A single turn carries every row of the set below to another of its rows. Some are shown first; where does it send the rows asked next?
K685: 1.91, 2.63, -0.85, 0.73, 0.63, 0.14, -3.14, 1.92, 0.97, -0.57, -2.76, -2.91, 2.99, -2.70, -2.02, 3.15, -0.42, -1.82, -2.93, 1.08
K444: 0.19, -0.09, 0.06, -0.54, -0.06, 0.53, -4.25, 1.19, 2.82, -1.94, 2.53, 1.90, -0.55, -3.97, 0.40, 0.66, -0.47, -0.32, -0.73, -0.22
K292: -1.90, -1.19, 1.68, -1.01, 0.16, 0.14, -2.56, 2.28, 1.20, -1.42, -1.59, 0.49, 0.77, -2.09, 1.36, 0.34, -2.66, 1.47, -0.49, -2.60
K867: 0.38, -0.41, -0.65, -3.05, -0.18, 0.30, -1.85, 1.41, 2.37, 0.19, 2.22, 1.41, -0.65, -2.66, 1.14, -0.53, 0.03, 0.40, 0.45, 0.29
K588: -2.00, -0.93, 0.52, -2.38, -0.07, 0.24, -2.54, 1.70, 0.91, -0.48, -1.56, 0.25, 0.07, -1.53, 1.23, -1.27, -2.97, 1.14, -1.05, -2.59
K977: 0.43, -1.13, -0.31, -2.40, 0.00, 0.88, -2.62, 0.97, 1.99, -0.29, 1.85, 1.90, -0.60, -3.27, 0.29, -1.47, 0.42, -0.19, 0.06, 0.68
K979: 2.48, 2.41, -0.69, 0.69, 0.12, -0.40, -3.01, 2.16, -0.15, -0.77, -1.97, -2.95, 2.60, -2.22, -1.26, 3.12, -1.09, -2.31, -3.03, 0.06
K828: 2.33, 2.76, -1.55, -0.96, 2.32, 0.38, -0.89, 2.07, 1.19, -0.35, -1.71, -3.15, 3.11, -1.05, -0.93, 0.80, 0.01, -0.71, -1.97, 2.93
K150: 2.06, 2.14, -1.46, -0.83, 2.42, -0.01, -1.55, 1.93, 0.86, 0.32, -2.27, -3.53, 3.45, -0.94, -0.75, 0.04, -0.19, -0.93, -2.22, 3.09
K950: -2.71, 1.65, -0.09, -1.92, 0.51, -1.11, -1.36, 0.99, 1.32, -0.79, -0.11, 1.79, 0.02, -2.39, 0.87, -0.55, -3.33, 1.17, -1.96, -1.92
K986: 0.05, -0.75, 0.50, -0.83, 0.00, 0.15, -3.56, 1.79, 3.52, -0.51, 1.73, 1.52, -1.59, -3.35, 1.05, 0.44, -0.41, -0.69, -1.13, -0.97
K718: 2.46, 2.37, -0.64, 0.91, 0.74, 0.60, -3.29, 1.71, 1.39, -1.36, -2.11, -3.16, 2.52, -2.44, -1.38, 3.02, -0.83, -2.24, -2.94, 0.67
K90: 0.83, -1.25, -0.89, -3.24, 0.15, 0.79, -3.01, 0.95, 1.78, -0.68, 1.18, 1.37, 0.60, -3.61, 1.03, -1.12, 0.49, 0.95, 0.43, -0.51
K350: -2.22, -0.40, 1.50, -1.51, -0.32, 0.54, -2.07, 1.58, 0.31, -1.21, -1.72, 0.99, 0.25, -1.64, 0.43, -0.67, -3.41, 0.77, -0.92, -2.11
K817: 0.52, -1.20, -0.49, -2.22, 0.52, 1.01, -2.74, 2.11, 2.25, -1.13, 2.18, 1.04, 0.00, -2.72, 1.08, -1.23, 0.32, 1.00, 0.38, 1.22
K357: -2.87, 1.19, -0.38, -1.55, 0.30, -0.47, -1.26, 1.43, 0.14, -1.97, 0.05, 1.55, 1.05, -2.54, 0.97, -0.29, -3.45, 2.32, -1.43, -0.93
K834: -2.41, 1.58, 0.69, -1.89, 1.26, -0.96, -0.78, 0.88, 1.35, -1.08, -0.01, 2.00, 1.33, -1.90, 0.77, 0.01, -2.68, 2.01, -0.17, -1.23
K24: 1.82, 2.59, -1.34, -0.65, 2.20, 0.13, -1.38, 2.38, 1.04, 0.28, -2.65, -3.09, 3.40, -1.35, -1.67, 1.01, 0.32, -0.58, -2.20, 2.88
K636: 2.22, 2.41, -1.21, -1.05, 2.26, 0.24, -0.90, 2.13, 0.64, 0.59, -2.18, -3.27, 3.07, -1.00, -0.36, 1.19, -0.52, -0.75, -1.76, 3.24
K559: -0.60, -1.31, -1.59, 0.33, 2.02, -0.08, -4.24, -0.61, 0.29, 2.32, -2.59, -3.67, 3.13, -2.58, -0.96, 0.61, -0.06, -1.20, -2.40, 1.72
K596: 2.18, 2.75, -0.91, -0.61, 2.97, -0.54, -1.25, 2.27, 0.59, 0.37, -1.81, -2.87, 2.92, -0.18, -1.23, 0.23, -0.15, -0.97, -2.22, 2.31
K22: 2.05, 2.64, -0.22, 0.99, 1.07, 0.18, -3.34, 1.37, 1.26, -0.46, -2.36, -2.87, 2.38, -2.43, -0.99, 3.47, -1.44, -2.49, -2.95, 1.02
K128: -0.94, 1.05, -2.72, 1.24, 1.42, -1.52, -1.30, 0.47, -0.28, 1.59, -0.92, -2.42, 2.95, -3.63, -0.28, 2.52, -0.14, 0.03, -3.66, 3.20
K598: -2.72, 1.24, 0.88, -1.54, 0.56, -0.38, -0.60, 1.49, 0.58, -1.17, -0.73, 1.91, 0.30, -1.85, 0.43, -0.85, -3.43, 1.25, -1.42, -1.04
K354: -1.21, 1.15, -3.02, 0.83, 1.42, -1.79, -1.88, -0.03, -0.04, 1.66, -0.82, -2.27, 3.12, -4.50, -0.37, 1.98, -0.53, -0.65, -3.85, 2.67
K693: 0.74, -1.43, -1.05, -3.09, -0.30, 1.58, -2.17, 0.91, 1.58, -0.60, 1.62, 1.11, -0.41, -2.49, 1.03, -0.89, 0.37, 0.34, 0.10, 0.13
K355: -0.89, -0.59, -1.63, 0.62, 1.70, -0.14, -3.90, -0.34, 0.35, 2.11, -2.73, -3.30, 3.47, -2.56, -2.20, 1.40, 0.71, -0.65, -2.22, 1.75
K401: -0.43, -0.83, -1.18, 0.90, 1.87, 0.19, -4.34, -1.00, 0.23, 2.08, -2.53, -3.47, 2.97, -1.90, -1.37, 1.70, 0.12, -1.01, -2.18, 1.75
K125: 0.10, -0.91, 0.06, -0.78, -0.30, 0.38, -3.10, 1.61, 2.56, -0.96, 1.97, 2.23, -1.27, -4.38, 0.51, -0.36, 0.03, -0.76, -1.42, 0.06
K374: -2.44, -1.49, 1.18, -0.97, -0.23, 0.47, -2.34, 1.99, 1.09, -1.52, -1.33, -0.04, 0.37, -1.47, 1.12, -0.70, -3.03, 0.32, -1.28, -2.53
K483: 0.04, -0.22, -0.15, -0.67, 1.15, -0.30, -3.54, 1.62, 3.36, -1.42, 1.60, 2.32, -0.57, -4.65, 1.09, -0.22, 0.04, 0.26, -1.94, -0.88
K873: -1.35, 0.86, -2.70, 1.20, 1.30, -1.46, -1.86, 0.77, 0.08, 1.58, -1.50, -2.43, 3.30, -4.12, -1.37, 2.30, 0.43, -0.05, -3.62, 2.63
K465: -1.91, 0.70, -2.83, 1.56, 1.48, -1.59, -1.62, -0.01, 0.05, 1.21, -0.86, -2.38, 3.02, -4.09, -0.71, 2.29, -0.33, 0.00, -3.91, 2.34
K417: 2.01, 2.67, -1.07, 0.97, 0.41, -0.27, -3.38, 1.27, 0.80, -0.85, -2.08, -3.02, 2.99, -2.93, -1.22, 2.93, -1.22, -2.44, -3.37, 0.96
K215: -0.40, -0.92, -1.65, 0.37, 1.81, -0.44, -4.32, -1.25, -0.62, 2.51, -1.70, -2.95, 2.91, -1.89, -1.88, 1.24, 0.56, -1.09, -1.98, 1.01
K574: -2.96, 1.52, -0.04, -1.99, 0.50, -0.77, -0.33, 0.59, 1.01, -1.29, 0.48, 1.63, 1.04, -1.63, 0.55, -0.71, -3.13, 0.93, -0.97, -1.15
K414: -2.51, -0.73, 1.11, -1.14, 0.94, 0.70, -3.57, 1.21, 0.83, -1.63, -1.43, 0.53, 0.69, -1.37, 0.55, -1.06, -3.21, 1.64, -0.96, -1.96
K865: -1.01, 0.30, -2.69, 1.56, 1.66, -2.09, -1.59, 1.05, -0.64, 1.85, -0.48, -2.19, 2.37, -3.71, -0.43, 1.96, 0.39, -0.16, -4.18, 2.32
K579: -1.24, -1.39, -1.73, 0.52, 1.84, 0.13, -3.73, -1.04, 0.04, 1.96, -2.40, -3.65, 3.33, -2.16, -1.42, 0.98, 0.16, -0.43, -2.06, 1.44
K275: -0.13, -0.20, -0.21, -0.37, 0.68, 0.51, -3.01, 1.14, 3.26, -1.38, 2.08, 2.17, -1.57, -3.62, 0.85, 0.25, -0.19, -0.67, -2.26, -0.54

K417 turns into K128
K574 turns into K693
K817 turns into K414
And these:
K215 turns into K979
K588 turns into K986
K834 turns into K90
K977 turns into K350
K24 turns into K355
K828 turns into K579
K559 turns into K22

